Where one turn sends some rows of the set: a few examples, then the rows asked
q466: [ 0.20 -1.84 -1.33 -0.46  2.35  0.78 -1.57  3.78 -3.22 -4.72 -2.11 -0.31
  2.93  1.93 -3.38 -0.38  1.53 -1.80  1.77]
q277: [-1.07 -1.82  1.79 -1.20 -1.25  5.72 -0.54  0.81 -0.11  0.37 -2.81  0.55
 -1.71  1.82 -5.87  3.25  1.26  0.32  0.02]
q341: [ 1.47 -2.00  0.43 -1.53  1.51  5.09 -0.53 -2.12 -5.57 -0.24  0.52  2.13
  0.64 -0.80 -1.29  2.79  2.15  1.06 -2.03]
q396: [-2.94 -4.00  0.30 -1.38  2.82 -2.53 -1.48 -1.92 -0.01 -1.29 -2.70  2.68
  0.49 -2.02  0.94 -0.05 -3.44 -0.96 -4.13]
q630: [ 1.38 -1.82  0.33 -0.88  1.40  6.19 -0.35 -1.15 -5.18  1.14  0.86  0.86
 -0.36 -1.24 -0.45  3.30  0.82  1.42 -2.23]
q961: [ 0.24  1.56 -1.52  1.19  0.41  4.92  0.00  1.35 -2.05 -1.46  2.30 -2.55
  2.65 -1.62 -2.65 -2.69  2.01  1.30  1.15]
q369: [ 0.25 -1.58  0.72 -0.25 -4.44 -2.26 -4.26  0.50 -3.10  1.09 -0.59  2.96
  1.09 -0.47  1.26  0.03 -1.77 -5.49 -4.15]
q811: [-1.78  0.95  3.01  0.12 -3.57 -1.34  1.14  0.65 -1.98  4.63 -1.58 -0.75
 -3.81  2.14  2.50 -0.79 -1.02 -4.03  2.20]
q826: [-2.41  0.56 -0.42  2.70  2.61 -0.36 -2.35 -0.12  0.54 -1.15 -1.51  1.60
 -4.42 -1.91  3.76 -3.14 -1.83 -1.21  2.90]
q163: [-3.18  3.66  3.67 -1.47 -2.21 -0.35  2.97 -0.99  1.05  0.08 -3.75 -2.79
  2.40 -0.53 -0.11  1.37 -3.77 -3.81 -1.14]
q616: [-0.95  1.42 -1.99  0.68 -0.24  4.82 -0.94  2.64 -1.63 -0.46  1.94 -3.17
  2.55 -1.44 -3.78 -2.74  0.36  0.02  0.76]
q710: [ 2.13  3.12 -1.32 -3.92 -0.58  0.90  2.30  0.05 -3.85 -1.73 -0.64 -0.63
  1.53  1.74 -2.98 -1.04  3.41 -1.11  1.03]
q845: [ 2.34  3.52 -2.97 -4.58  0.01  0.93  1.09 -0.12 -4.53 -1.70 -0.08 -1.11
  0.88  0.79 -1.78 -1.24  2.19 -1.06  0.30]
q405: [ 0.27 -3.02 -1.85  0.26  1.48  1.37 -1.17  2.56 -2.94 -4.10 -1.43  0.53
  3.26  2.48 -4.22 -0.83  2.24 -0.81  0.54]
q638: [ 1.36  3.52  3.31  3.85 -1.11  2.08 -5.03 -0.47  1.33 -1.92 -1.89 -0.51
  0.92 -2.84  3.03  1.12 -1.56 -2.55 -2.36]
q668: [-2.98  2.74  2.97 -3.00 -1.68  0.20  2.85 -1.27  2.03  0.39 -4.61 -2.72
  1.90  0.52  0.78  1.49 -2.55 -4.39 -1.62]
q562: [-3.73  3.02  3.76 -1.77 -1.11  0.33  1.75 -1.57  1.77 -0.59 -3.71 -4.20
  1.88 -0.51  0.71  1.60 -3.19 -3.43 -1.11]
q135: [-1.62 -1.09  1.76 -1.68 -1.68  6.34  1.01 -0.23 -0.86  0.88 -1.61  0.57
 -0.60  1.53 -5.64  2.08  2.21  0.27  0.34]
q467: [ 0.31 -2.98  0.67  0.73 -2.18 -2.31 -5.08  0.21 -2.72  1.00 -0.42  2.88
  1.51  0.06  1.49 -0.47 -1.82 -4.25 -4.53]
q733: [ 1.29  0.25  4.88 -0.19  1.84  3.79 -0.71  1.26 -3.11 -1.87 -1.35  2.01
 -1.02 -1.73 -2.92  1.18  4.09  0.71  3.16]
q812: [-3.63 -3.66 -0.11 -1.76  1.59 -2.61  0.67 -1.39  0.82 -1.43 -3.57  2.33
 -0.45 -2.48  0.27  0.55 -3.82 -0.80 -3.71]
q484: [ 1.03  3.19  4.30  3.30 -1.73  2.32 -4.96 -0.27  1.96 -1.99 -1.83 -1.38
 -0.15 -3.48  3.20 -0.21 -0.66 -2.41 -0.52]
q628: [ 1.92  1.07  5.16 -1.71  2.18  2.50 -0.18  1.46 -3.77 -0.89 -2.01  1.95
 -2.02 -2.35 -2.57  1.86  3.22  0.71  2.22]
q236: [-2.11  0.80  1.77 -1.53 -3.79 -0.37  2.05  0.39 -1.19  4.95 -2.31  0.15
 -2.63  2.67  2.16 -0.68 -1.10 -4.98  1.09]
q350: [-2.76  1.28  2.83 -0.30 -3.66 -1.19  2.39  0.48 -2.17  4.59 -1.90  0.71
 -2.97  1.42  1.15 -0.66 -2.28 -4.38  2.04]
q823: [ 1.19  3.06  3.93  4.55 -2.09  2.38 -4.41 -0.66  0.22 -2.47 -1.89 -0.92
  0.01 -2.96  3.63  1.27 -1.76 -2.72 -0.33]
q377: [-1.49  0.79  0.94  2.67  1.38  0.12 -1.81 -0.16  1.51 -0.93 -1.34 -0.30
 -4.39 -3.12  4.18 -3.56 -0.93 -0.52  3.17]
q652: [-3.02 -3.12 -0.12 -1.15  1.44 -2.50 -1.16 -2.96  0.08 -2.12 -3.21  2.93
 -0.43 -1.88 -0.19  0.68 -4.37 -0.63 -3.84]
q104: [ 0.45 -1.83 -0.18  0.79 -3.72 -3.02 -4.77 -0.66 -3.20  0.32 -0.60  3.27
  0.50  0.27  0.55 -0.38 -2.49 -4.25 -3.95]
q153: [-1.97  0.55  0.14  3.86  1.58  0.03 -1.15 -0.29  0.26 -2.23 -1.75  0.06
 -3.89 -2.36  4.19 -2.52 -2.40 -0.75  3.57]

q630 -> q845
q350 -> q153
Where do these go?
q811 -> q826
q961 -> q341
q484 -> q467

